(in the rows, 128 means zero)
The rows of Y fall into 3 groups, which share some directions, and each row is roughly a mix of its group's hidden directions.
Y (100 x 10):
[[151 125 106 127 150 117  98 128  88 159]
 [117 152 131 108 152 165 151 112 163 124]
 [111 145 158 101 108 147 115  85 118 124]
 [148 129 136 177 159  99 123 140 144 120]
 [119 139 142 105 170 115 112 157  97 115]
 [119 122  82 115 135 159 131 116  98 153]
 [122 102 141 124 147 120 167  82 140 132]
 [133 143  99 163  96 145 128 103 136 157]
 [132 114 102 148 156 164 142 127 168 130]
 [135 111  99 104 106 157 155 115 125 162]
 [101 148 119 114 123 113 111 160  89 103]
 [101 119 130  90 110 117 152 114 117 167]
 [111 139 126 132 161 144 119 121 141 183]
 [ 97 133 179 130 111 107 110 143 140 121]
 [174  98 139 132 127 119 153 131 148  99]
 [ 92 129 174 124 137 131  96 126 153 128]
 [ 94 113 120 115 149  99 129 170 129 107]
 [118 137 137 148 185 108 113 142 132 146]
 [139 138 118  98 106 119 156 166 114 158]
 [132  87 129 135 123 105 158  86 140 127]
 [117 116 134 147 105 173  88 113 125 130]
 [170 148 106 149 132 140 149 112 136 162]
 [ 90 161 126 113 112 117 105 130 165 119]
 [101 128 100 152 144 125 128 153 159 161]
 [151 110 114 155 159 108 127 168 113 141]
 [119 163 125 110 110 131 158 103 164 110]
 [100 141 149  82 133 132 162 109 126 133]
 [120 177 141 145 121 126 120 127 166 102]
 [ 84 109 124 128 102 100 138 144 157 114]
 [123 165 147 110  96 141 128 163 148 143]
 [116 144 149 109 170 172 124 134 130 140]
 [121 121 135 118 147 117 111 192 133 133]
 [109 149 122 142 103 113 109  99  87 108]
 [126  95 104  98 106 143 151  99 107 121]
 [105 143 141 128 114  81 170 135 130 127]
 [136  89 109 151 104 157 110  98 133 130]
 [172 145  96 116 136 144 143 121 108 155]
 [102 156 108 116  99 117 141 136 164 102]
 [173 137 137 142 139 122 131 128 102 171]
 [145  93 121 143 168 157 135 105 142 138]
 [107 112 101 120 119 142 179 142 130 151]
 [137 161 152 139 138 123  78 149 121 114]
 [106 127 137 132 141 151 116 167 175 133]
 [ 96 109 121 132 126 161 136 118 164  95]
 [118 140 132  97 123  82 168 135 117 128]
 [115 125 163 106 133 182 116 125 139 135]
 [120 114 129 115 169  83 135 119 122  99]
 [133  91  95 119 100 125 162 142 138 109]
 [ 88 119 130 133 123  86 117 137 142  93]
 [105 148 133 138 103 105 136 108 130 177]
 [ 89 138 131 102 122 132  76 123 124 126]
 [141 123  97 141 150 158 147 151 167 136]
 [160 131  86 147 150 131 132 149  96 122]
 [106 101  94 148 123 105 149  96 125 148]
 [137 108 159 118 169 118 134  86 124 128]
 [141 140 116 122 141 131 131 194 134 126]
 [122 118  88 120 121 167 144 159 128 149]
 [125 136  94 158 161 125 109 117  91 118]
 [133  91 103 143 120 160 128 168 113 123]
 [154 123 154 134 164  90 107 130 107 123]
 [122 146 101 134  89 107 136 172 122 128]
 [136 156 155  82 124 161 130 123 123 142]
 [142 131 130 157 150 116  99 175 109 135]
 [ 80 134 103 145 123 110 107 123 104 106]
 [147 121 130 128 159 151 129 165 169 138]
 [158 130 153 119 129 145 117 143  90 166]
 [133 136  96 152 145 148 155 148 168 130]
 [108 107 161 114 152 156 117  92 128 114]
 [ 95 101 107 102 106 151 135  95 122 128]
 [ 90 141 129 114  92 102 122 119 136  93]
 [146 113 120  75 142 106 147 120 104 134]
 [106 158 154 123 100  99 127 154 154 122]
 [130 148 141 136 142  67 111 136 128 142]
 [ 97 139 121 110 135 123 135 136 125 187]
 [136 138 129 153 171 127 106 168 144 113]
 [ 95 121  99 126 107 125 136 172 155 133]
 [128 142 140 131 163 178 100 140 134 134]
 [134 145  82 114 134 161 143 130 161 131]
 [176 107 153 115 134 140 148 138 155 114]
 [108 130 172 139 124 133  96  90 128 141]
 [171 143 112 105 142 116 150 118  94 143]
 [153 132  77 139 128 108 163 118 126 118]
 [144 118 119 122 116 116 141  74 157 107]
 [128 141 139 121 139  88 128 172  95 136]
 [132 135 132 144  75 108 137  92 117 120]
 [118 122  99 146 133 166 140 168 133 151]
 [150 144 140 120 151 106 121 146  82 103]
 [145 124 156 143 156 140  91  93 137 115]
 [167 169 146 128 127 134 125 155 121 156]
 [154 160  93 111 131 115 151  94 125 131]
 [155 146 112 168 145 148 117 104 127 156]
 [132 121 138 155 100 112 141  77 143 143]
 [162 133 100 145 164 121 131 103 126 157]
 [118 145  95 148 106 164 132 151 158 127]
 [120 111 105 131  82 115 158 100 127 145]
 [161 105 138 124 165 145 169 127 120 124]
 [123  96 158 137 120 118 103 143  83 130]
 [143 134 109 144 103 155  77 141 129 117]
 [137  93 104 136 107 138 104 150  94 146]
 [139 160  96  98 112 156 112 150 140 118]]

Here is one row of each group, with its name. Which group are the others in?
[155 141 107 125 100 116 139 136  80 110]
P
[ 99 129 103 140 118  82 122 120 143  97]
C
[177 118 115 133 155  91 119 121 132 113]
T

[ 87 106 104 112 102 135 140  98 129 148]
P
[143 168 139  91 125  98 110 131 125 104]
T
[134  99 158 114 156 114 115 113  88 141]
T
[ 87 115  88 123 123 154 114 144 129 106]
P
[139 140  83 111 101 118 138 169 125 127]
T
[189 112 113 141 142 134 150 126 122 122]
P
[125 131 159 103 149 138 103  86 105 138]
C
[119 146 132 126 156 100 179 143 145 132]
T
[146 100 115 167 162 111 133 110 137 109]
P
